In the rows, zero is written as 128.
First come named turns, each shown by rows before and after it. For each pair of rows after them, which turns, in which order, take the first row to the second? The first pair is done for you.
k_976:
[122  95 163 120 107 130 127 157  90 133] -> [113 107 140 103 103 147 128 151 105 167]
[140 118  77 134 111 163 144  77 167 120] -> [155 111 125 163 131 121 139  91 104  65]
[122 142 123  78 131 150 167 122 184 120] -> [139 130 165 112 143 115 165 134 146  65]
[120 164 151  74 124  92 133 164 155 166] -> [138 141 163  96 105  94 142 159 192 132]
k_946:
[141 125 139 142 161 108 140 133  77  91] -> [145 113 111 163 154 132 144 105 103  86]
[126 157  91 121 139 136 128 105 124 114] -> [125 166 113 107 142 114 128 126 107 119]
[124 119 141 109 136 107 136 152  83 124] -> [137 100 125 166 126 126 124 135  97 111]
[119 164 128  97 142 127 117 148 102 171] -> [128 138 137 160 136 129  89 156  98 154]
k_966:
[140 156 127 134 152 100 139 115 125  91] -> [132 138  95 121 129 143 147 102 164 116]
[111 145 155 125 134 119 114 152 127 127] -> [118 161 134 138 138 119 113 136 148 123]
[132  86 179 162 108 124 113 164 106 108] -> [147 129 146 197 132 108 105 136 139  90]
[133 139 127 168 127 119  92 126 124 127] -> [126 124 110 157 114 145  96 122 143 141]
k_69:
[117 132  93 114 146 161 144  89  88 128] -> [114 109 105  87 112 175 147 111 118 150]
[133 140 130 131 125 114 142 153  99 140] -> [136 128 133 125 110 117 138 158 107 144]
[123  98 142  89 138 151 143 112 109 143] -> [125  78 144 124 128 158 137 114 109 127]
[131  79 162 150 107 145 129 121  74 101] -> [121 136 142 107 149 123 146 102  53 113]
k_27:
[110 144 124  69 116 133 117 160 151 189] -> [133 173 101  97 135 111 137 124 200 136]
[115 108 113 157  98 157 123 132 128 117] -> [115 110 107 151 100 159 131 123 131 117]
[130  84 149  69  97 140 153 163 121 133] -> [142 110 111  67 117 142 182 120 160 110]
[126 162 114 143 133 130  98 128 155 151] -> [130 156 125 151 130 124  90 140 152 149]
Now pairs of rows:
Between the rows of a pair lie 2 to 3 turns.
[138 119 168 176 121 107 106 158 108 120] -> [119 176 122 115 143 111 110 147 131 184] | k_966 k_976 k_69
[157 138 126 130 137  98 170  94 177  86] -> [144 109 172 118 141  94 172 115  97  85] | k_966 k_976
[120  69 160 174 111 142 103 166  61 150] -> [102  81 105 142 103 182 112 143 101 199] | k_976 k_946
[152 159 114  86 140 123 157 113 138 130] -> [163 163 141 132 134  91 124 145 150 123] | k_946 k_69 k_966
[109  97 133 154 124 177  85 145  78 145] -> [134 124  85 169 138 178 118  90 151  95] | k_946 k_27
[141 139 122 155 140 142 101 128 168 140] -> [125 101 158 106 120 154 121 148 132 151] | k_966 k_27 k_966
[141  82 127 151 111 160  95 132 117 115] -> [140  94  90 124 120 169 126  97 145 112] | k_966 k_946
[121 119 144 134 125 108 109 168 124 140] -> [109 103 123 129 116 145 115 153 122 156] | k_69 k_27 k_69
[125 160 105 145 169 117 122 111  74 131] -> [152 154 127 131 141  92 151 118 162  83] | k_69 k_27 k_976
[123 143 153 113 166  91 148 117  95 133] -> [123 132 166 101 124  95 132 152 151 163] | k_966 k_69 k_946
[131 154  97  91 147 121 177  89 149  98] -> [138 101 182 139 102 101 124 171 134  94] | k_69 k_946 k_946
[131 109 125  78 151 112 215  74  72  53] -> [118 109 169  25 122 101 205 132  78  95] | k_946 k_69
[101 125 171 107 147  71 127 141  90 126] -> [ 93  74 159  99  94 133 131 145 139 146] | k_27 k_69
[146 116 129 125  89 126 133 113 199 119] -> [135  95 171 166  98 113  94 145 101 131] | k_69 k_27
[132 116 166 131  94 103 141 171 144  97] -> [125 164 148  96 136  84 154 157 122 109] | k_69 k_69
[131 134 144 171 137 114 151 107 105  67] -> [134 133 135 197 130 125 131 111 125  82] | k_69 k_946 k_946
[144 123 168 136 133  99 107 140  90 111] -> [139 153 105 106 154 125 143  84 126 113] | k_27 k_27
[120 103 164 140 132 130 122 128  77 129] -> [116 135 134 123 155 129 133 104  72 136] | k_946 k_69 k_946
[123 120 107 128 108 158 126 113 152 132] -> [136 153 135 148 133 100 103 138 128 121] | k_946 k_946 k_966
[131 125  97 174 138 151 114  93 147 131] -> [123 138 101 171 158 139 106  95 104 144] | k_976 k_976
[162  89 164 141 113 123 133  99 148  78] -> [120 145 132  70 140 135 117 110 102 184] | k_69 k_27 k_976
[108 165 123 138 182 125 120  84 123 102] -> [ 94 161 165  84 158 110 107 139 125 144] | k_27 k_69
[108 139  85 115 122 157 112 134 120 202] -> [136 112 160 177 136  99 114 151  69 100] | k_976 k_976
[157 125 143 107 108  94 157 158 124 119] -> [152 122 129  91  97 114 163 152 125 136] | k_27 k_976
[130 146  90 126 150 119 146 106 130 117] -> [128 114 130  96 109 118 149 149 156 125] | k_976 k_946 k_69
[128 153 170  92 122 117 140 168 138 158] -> [144 173 159 113 146  97 152 145 151 122] | k_27 k_27 k_976
[132 167 101 136 120 117 105 140 174 178] -> [159 129 143 170 111  95 123 141 169  95] | k_69 k_946 k_976
[131 113 104 146 132 206 129  93 118 139] -> [124 110 143 122 142 184 128 123  61 143] | k_69 k_966 k_946
[133 171 110 123 160 107 136 109  98 125] -> [153 145 152 123 130  90 146 135 141  86] | k_69 k_27 k_976
[123 107 179 128 138 104 126 146  83  85] -> [124 111  91 131 117 169 138  95 182 111] | k_966 k_966
[119 120 123  97 105 143 130 149 169 153] -> [135 158 144 135 149  85 115 151 141 114] | k_966 k_966
[133 101  94 117 106 162 158  91 180 104] -> [105 147  98  93 162 130 140 104  65 145] | k_976 k_976
[131 150 163 126 167  82 120 112  99  69] -> [100 106 190  78 121 123 110 153  86 135] | k_27 k_69
[128 170 120 144 143 135 125 108 142 153] -> [135 127 132 174 130 150 130 101 132 118] | k_976 k_966 k_69
[124 130  87 162 122 160 101 122 159 163] -> [126 130 128 177 126 130  77 156 120 163] | k_946 k_946 k_946
[117 159 120 176 185 101  98  82 109 108] -> [110 145  96 185 166 133  82  86 131 145] | k_27 k_966
[118 114  93 130 104 165 148 102 139 139] -> [130 142  96 165 136 130 139  97 109 106] | k_27 k_976 k_946
[143 147 151 165 139  83  97 168 118 118] -> [150 163 114 173 142  98 111 133 170 107] | k_966 k_69 k_976
[125 170  80 140 185 103 142  94  67 133] -> [128 120  83 205 156 134 108 103  67 131] | k_27 k_27 k_946
[108 117 148 115 109 144 132 169 141 142] -> [116 121 119 130 111 166 143 139 171 129] | k_946 k_946 k_27
[138 115  95 132 152 123 140  79  92  86] -> [122  88 107  84 120 151 150  98  87 113] | k_966 k_966 k_69
[148 186 120 174 168  90 116 113 131 108] -> [133 189 120 157 158  96  93 142 131 162] | k_27 k_69 k_966
[121 161 141 118 138 112 116 125  82 132] -> [128 173 125 101 130 110 132 114 144 131] | k_966 k_976 k_946
[131 125 144  89  98 122 140 145 186 136] -> [136 146 120  92 115 118 148 124 193 126] | k_946 k_27 k_27
[125 160  82 142 130 160 107 110 177 125] -> [100 136 131  77 110 162 108 158 126 171] | k_966 k_966 k_976
[145 150 174 141 138  78  88 183 127 112] -> [105 143  71 109 141 179 108 112 115 180] | k_27 k_946 k_27
[132 158 117 120 148 107 142 126 132 131] -> [131 107 156 130 107 120 137 156 128 119] | k_966 k_976 k_27
[ 99 103 121  54  94 158 141 139 131 166] -> [123 159 163 136 146  72  90 168  83 131] | k_966 k_966 k_27
[141 114 140 133 108 120 122 152 172 129] -> [132 103 161 131 113 115 126 159 132 118] | k_27 k_976
[104  94  95 153 115 184 113 110  85 153] -> [128  96  89 159 119 168 152  81 134  88] | k_27 k_966 k_27
[130 181 129 126 160  92 118 137 128 136] -> [128 164 126 160 143 110  86 149 135 153] | k_946 k_976 k_27
[139 103 123 152 123 147 112 142 152 160] -> [128 126 112 135 160 141 125 124  91 162] | k_966 k_69 k_27
[132 170 108 103 131 117 141 122 147 155] -> [147 154 136 131 115  99 128 146 167 133] | k_27 k_69
[122 123  87 113 144 152 163  72 116 107] -> [149 112 126 147 121 118 153 103 165  68] | k_69 k_27
[129 105 130 158 110 109 121 134 154 121] -> [115 115 135  99 111 107 139 143 147 144] | k_966 k_946 k_946
[141 110 124 122 113 131 145 105 174 126] -> [138 136 123 104 146 105 159  97 129 117] | k_976 k_946 k_69
[134 118 133 140 103 160  86 156 113 170] -> [165 149 108 176 125 134 104 118 164 111] | k_27 k_27
[136 127 132 160 124 133  91 144 144 116] -> [123 151  97 105 140 142 118 117 143 146] | k_976 k_946 k_946
[129 125 157 119 126 100 131 150 147 108] -> [131 109 137 142 115 123 129 135 167 104] | k_946 k_966
[149 127 134 188 139 136 133 152 173  77] -> [126  80 167 144 105 163 139 180 142 103] | k_966 k_966
[131 148  94 142 155 115 123  99 124 126] -> [147 108 136 128 114 110 136 125 167  95] | k_69 k_976
[142 160 123 165 123 106 104 140 167  99] -> [138 107 166 128 102 115 137 155 130  75] | k_946 k_966 k_976
[123 104  90 126 131 126 148 117 136  87] -> [127  98 104 153 126 115 126 137 139  80] | k_27 k_966
[126 164 132 111 158  92 128 135  77 132] -> [129 102 159 135  91 124 105 174 128 142] | k_27 k_69 k_946
[133 130 167 103 125  90 122 151 117 132] -> [140 107 110 138 110 141 135  98 167 115] | k_946 k_946
[135  99 146 135 146 131 147 118  50  95] -> [117 120 113 104 155 151 150 102  51 145] | k_946 k_976 k_946
[134 142 122 126 145 122 135  94  72 125] -> [128 150 133  84 130 117 131 119  97 158] | k_976 k_946
[124 128 131 128 107 147 121 129 138 144] -> [123 142 140 131 130 129 121 128  99 129] | k_976 k_69 k_27
[127 111  98 177 140 159 124  84 121 102] -> [103 123 122  72 141 147 160 105  91 133] | k_946 k_966
[132 109 145 140 117 119 123 136 114 116] -> [119 109 133 119 118 136 126 129 102 136] | k_27 k_946
[133  94 154 131  99 134 124 154 112 107] -> [129 103 146 109 114 129 152 130 105  95] | k_946 k_946 k_976
[116 149 129 127 140 103 136 164 141 116] -> [119 141 111 144 127 126 124 155 163 130] | k_976 k_946 k_966
[129 139 127  97 138 104 137 139 164 121] -> [124 128 145 107 128 107 118 161 147 136] | k_27 k_966 k_27
[132 197 127 110 181  75 131 121  82 125] -> [124 183 149  93 138  86  97 172 128 183] | k_27 k_976 k_946
[116  95 126 121  67 140 101 159 176 121] -> [115 172 120 133 148  76  91 146  90 114] | k_69 k_69 k_946
[125  99  97 165 152 148 122  95  77  68] -> [119  86 110 175 139 154  94 117  65  92] | k_27 k_966 k_27
[132 139  90 141 129 141 159 112 147 125] -> [136 137 127 103 113 118 167 144 156 124] | k_69 k_946 k_976
[129 131 130  98 152 123 126 103  54 129] -> [125 102  91 124 111 177 104  99 118 169] | k_946 k_976 k_69
[129 112 147 164 136 133  92 148  94 143] -> [127  73 152 135 109 156 128 139 112 122] | k_27 k_976 k_966
[155 152 141 156 139  95 136 121 150  79] -> [135 119 114 104 102 152 160 110 180 117] | k_946 k_966
[118 109 100 111  98 159 138 142 148 147] -> [123 116  95 168 126 154 124 119 101 123] | k_69 k_976 k_966
[136 131 115 207 157 135 117  84 111 100] -> [126  88 122 194 100 181 105 111 151 140] | k_27 k_976 k_976
[ 99 107 154 112 102 106 131 132 130 109] -> [111 128 131 144 119 101 129 110 150  89] | k_966 k_946
[143 166 153 121 132  77 118 165 179 116] -> [134 178 151 121 146  78  99 168 150 144] | k_27 k_966
[132 153 162 120 106  91 111 139 125 116] -> [128 143 113 156  95 133  98 107 158 132] | k_976 k_946 k_946
[137 155 149 155 149  75 115 116  91  91] -> [138 152 101 126 149 109 155  70 133  86] | k_946 k_946 k_976
[138 142 134 121 142 102 147 136  96 101] -> [125 151 115  88 135 127 148 134 107 149] | k_976 k_966
[115 164 112  81 153 118 148 104 110 137] -> [141 115 117 164 118 141 140  97 161  83] | k_69 k_27 k_69
[114 124 147 125 109 119  95 175 118 182] -> [112 109 164  90 107 118 123 173 109 168] | k_976 k_27 k_966
[103 108  97  95 116 178 125 115  96 168] -> [130 109  77 158 123 173 134  81 136 109] | k_69 k_27
[115  72 196  90  93 182 189 116 106  91] -> [113 115 180  90 143 154 197  91  59  83] | k_27 k_976
[167 141 146 122 135 109 137 143 172  74] -> [139 155 159 101 162 105 127 158  81 115] | k_27 k_69 k_69
[130 143 123 117 157 118 148 112  90  99] -> [146 152 116 135 146 112 143 113 148  90] | k_976 k_27 k_946
[129 131 130 217 159 110  95 126 123 109] -> [112 110 158 128 101 129 100 185 180 177] | k_69 k_69 k_946
[119 150  97  64 111 149 136 143 133 165] -> [142  90 102 147  83 175 128 124 150 106] | k_69 k_966 k_946
[135 118 119 123 128 115 157 102 128  98] -> [115 129 124 107 133 116 133 126  87 153] | k_27 k_976
[133 164 117 168 137 116 103 138 104 160] -> [143 144 130 191 126 116 107 141  97 126] | k_966 k_976 k_976
[118 118 137  97 130 139 159  94 132  83] -> [121 113 145 148 140 135 134  98  97  76] | k_976 k_946 k_946
[124 122 122  68 137 182 189  76 145 120] -> [146 193 156 120 188  89 149 103 115  91] | k_946 k_966
[108 148 134 157 164 113 115 131 103 107] -> [ 98 151 119 138 169 128 121 126  92 127] | k_27 k_27 k_946
[127 121 175 126  93 135 165 124 145 106] -> [104 121 147 138 111 165 149 107  83 144] | k_976 k_946 k_27
[104 153 110 120 147 109 142  82 108 102] -> [101 151 147  78 127  87 133 129 120 130] | k_27 k_69
[132 139  96 119 146 122 133 118 106 113] -> [127 135 101  87 131 129 136 137 129 133] | k_69 k_946 k_27
[124 115 114 157 143 147 117 125 135 113] -> [127 149 124 117 154 116 136 132 146 109] | k_946 k_27 k_69
[138 181 127  88 179  58 157 110 113 103] -> [128 120 192  74 114  68 132 185 131 136] | k_27 k_69
[138 142 140 103 127 104 120 150 108 137] -> [136 132 113 101 108 132 126 135 154 145] | k_966 k_976 k_966
[126 133 133  97 109 106 115 178 153 161] -> [136 108 101 174 107 136  98 147 163 138] | k_946 k_976 k_946
[109  74 122 112 131 153 140 115 108 136] -> [113  71 131 131 128 148 130 122 104 131] | k_946 k_946 k_946
[119  82 112 208  96 166 100 115 131 159] -> [110 144  65 174 154 151 126  70  99 169] | k_27 k_69
[105 151  79 111 173 152 121 104  97 192] -> [118 148  77 173 177 147 101  97  93 165] | k_946 k_946 k_27
[124 143  93 176 133 139 122 126  72 142] -> [124 104 108 144  79 164 124 154 135 166] | k_27 k_69 k_69
[127 121 111 137 128 119 129 126 182 106] -> [114 137 133 137 157  88 111 141 111 117] | k_69 k_27 k_69
[114 161  80 119 136 150 137  87 128 137] -> [101 129 145 108 119 136 122 144  68 146] | k_966 k_946
[133 108 132 130 114 131 139 125 132 103] -> [125 106 118 133 109 150 125 128 127 131] | k_976 k_976 k_69
[133 146 157  97 162  81 143 146  80  92] -> [141 116  87 154 141 146 154  81 145  71] | k_946 k_946
[135 141  99 151 130 128 129 109 164 133] -> [133 161 125 109 150  97 149 121 131 118] | k_976 k_946 k_946
[134 138 110  88 147 120 179  91 167  91] -> [118 150 104  62 157 125 173  95 132 123] | k_976 k_976 k_966
[129 110 130 108 120 123 120 160 132 144] -> [142 111 100 145 125 138 120 132 153 122] | k_946 k_966 k_946
[115  91 123 147 104 157 128 125 124 121] -> [110 120 101 113 116 162 141 111 139 140] | k_976 k_69 k_976
[137 123 147 135 125 130  96 138 116 157] -> [147 112 132 161 125 135 106 112 127 122] | k_946 k_27 k_976
[142 126 140 167 134 120 140 130 112  89] -> [123 113 127  96 106 155 163 137 131 130] | k_966 k_966 k_946
[125 178  99 134 157 116 102 113 129 156] -> [136 165 105 150 136 119  92 124 168 153] | k_27 k_976
[122  88 161 146  85 142 103 166 140 160] -> [138  83 179 136  92 119 142 153 139 102] | k_946 k_946 k_976
[131 118  90 182 124 152 119  94 145 106] -> [124 105 104 185 130 149 122  98 101 102] | k_976 k_966 k_976
[125 111 159 130 133 114 131 137  98 117] -> [134 119 157 139 137 107 134 131 108  97] | k_27 k_27 k_27
[129 155 126 144 150 117  96 138 107 144] -> [141 152 121 164 145 111 104 131 142 116] | k_946 k_946 k_27
[108  93 151 135 110 147 147 153 113 139] -> [119 142 134 146 160 112 154 124  94 117] | k_27 k_27 k_976
[122  94 134 181  98 159  86 147 140 135] -> [100 102 113 144 111 178  97 133 109 175] | k_966 k_966 k_27
[102 105 110  62 114 167 134 152  98 132] -> [111  85 102  99 105 187 140 133 110 106] | k_69 k_946
[143 169 113 152 166 121 149 138  91 134] -> [146 117 118 185 111 157 125 160 140 148] | k_69 k_946 k_946
[140 127 130 200 118 136  98 116 118 117] -> [121 104 125 172  96 171  99 123 119 151] | k_27 k_976
[118 107 101 185 120 173 104 129 113 142] -> [101 115 136  95 126 155 135 149  72 157] | k_946 k_966
[148  98 130 192 110 145 113 124 152  94] -> [133 189  96 103 168 108 144 107 130 137] | k_976 k_69 k_27
[137 170 117 113 142 114 138 106 160 115] -> [140 150 139 102 119 115 140 125 177 113] | k_976 k_69
[145 142 120 141 151 105 141 104 173  65] -> [137 131 142  90 125 110 147 131 197  92] | k_946 k_69
[123 137 144  46 106 141 144 162 199 135] -> [143 128 187 171 135  93  85 182 115  75] | k_946 k_69
[121 103 172 112  97 130 127 169 138 136] -> [130 138 133 178 154 116 124 116  94  97] | k_946 k_69
[103 126 102  81 153 162 167  81  72 136] -> [130  92 140 130 134 141 177  89  89  57] | k_976 k_976
[132 126 110 111 148  99 170  94 139  68] -> [116  93 130  74 119 124 177 113 124  90] | k_966 k_966
[142 101 147 169 132 120 134 111 128  63] -> [104 108 140 130 141 146 110 130  56 148] | k_27 k_966 k_27
[147 108 140 186  73 150 113 143 160 127] -> [155 198 126 127 129  83 138 136 167 125] | k_69 k_69 k_27
[145 131  98 159 152 132 111 100 112 114] -> [135 136  97 108 158 134 135  96 100 126] | k_966 k_976 k_69
[103 161 110 123 132 158 145 118 144 117] -> [ 97 135 155 119 118 146 138 152 100 120] | k_966 k_946
[129 116 167 117 109  98 133 161 115 116] -> [135 121 103 146 127 132 153  96 141  91] | k_946 k_946 k_69
[131 115  97 168 112 157 119 100 141 119] -> [113 127 103 124 135 150 142  91  82 123] | k_966 k_69 k_946
[125 113 153 157 136 125 103 152  95 155] -> [114 132 141  92 143 122 129 146 105 173] | k_946 k_946 k_946
[112 104 115 101 125 160 160  92  79 115] -> [124 116 148 117 139 117 150 115  63  93] | k_69 k_966
[134 135  78 166 135 177 136  74 147 106] -> [105  96 142  75 108 180 149 127  87 147] | k_966 k_946
[145 112  95 172 130 155 110 105  94 132] -> [144 121  87 116 105 159 128 119 167 158] | k_69 k_946 k_976
[124 104 190  92  95  93 168 158 162  92] -> [100 145 180 103 146  83 131 160  60 143] | k_946 k_976
[133 136 122 147 129  85 128 170 148  84] -> [102 102  74 129 111 162 128 150 128 144] | k_27 k_946 k_27
[ 89  94 104 112 126 153 142  97  56 112] -> [112 100  83 130 120 152 162  70 124  74] | k_69 k_69 k_27
[108 108 159 122 107 147 101 167 158 128] -> [117 128 109 175 134 160 101 111 155 106] | k_69 k_966
[142 138 150 140 152  92 140 121 103  80] -> [118 152 141 131 154 107 102 144  75 153] | k_976 k_966 k_946
[130 135 131 144 152 111 115 129  92 111] -> [133  88 128 142 118 148 130 125 128 101] | k_966 k_966 k_976
[142 123 138  93 122 119 155 148 116 127] -> [149 130 142 104 116 111 148 153 140 124] | k_966 k_69
[105  71 135 156 100 154 117 145  64 132] -> [131  75 125 193  98 140 127 122 119  82] | k_946 k_27 k_27
[146 116 111 169 117 148 124 105 166 104] -> [152 120 150 133 119 108 143 124 159  76] | k_69 k_69 k_976
[117 111  98  90 107 146 115  79 117 151] -> [138 120 129 154 128  94  98  91  88  98] | k_69 k_966 k_966
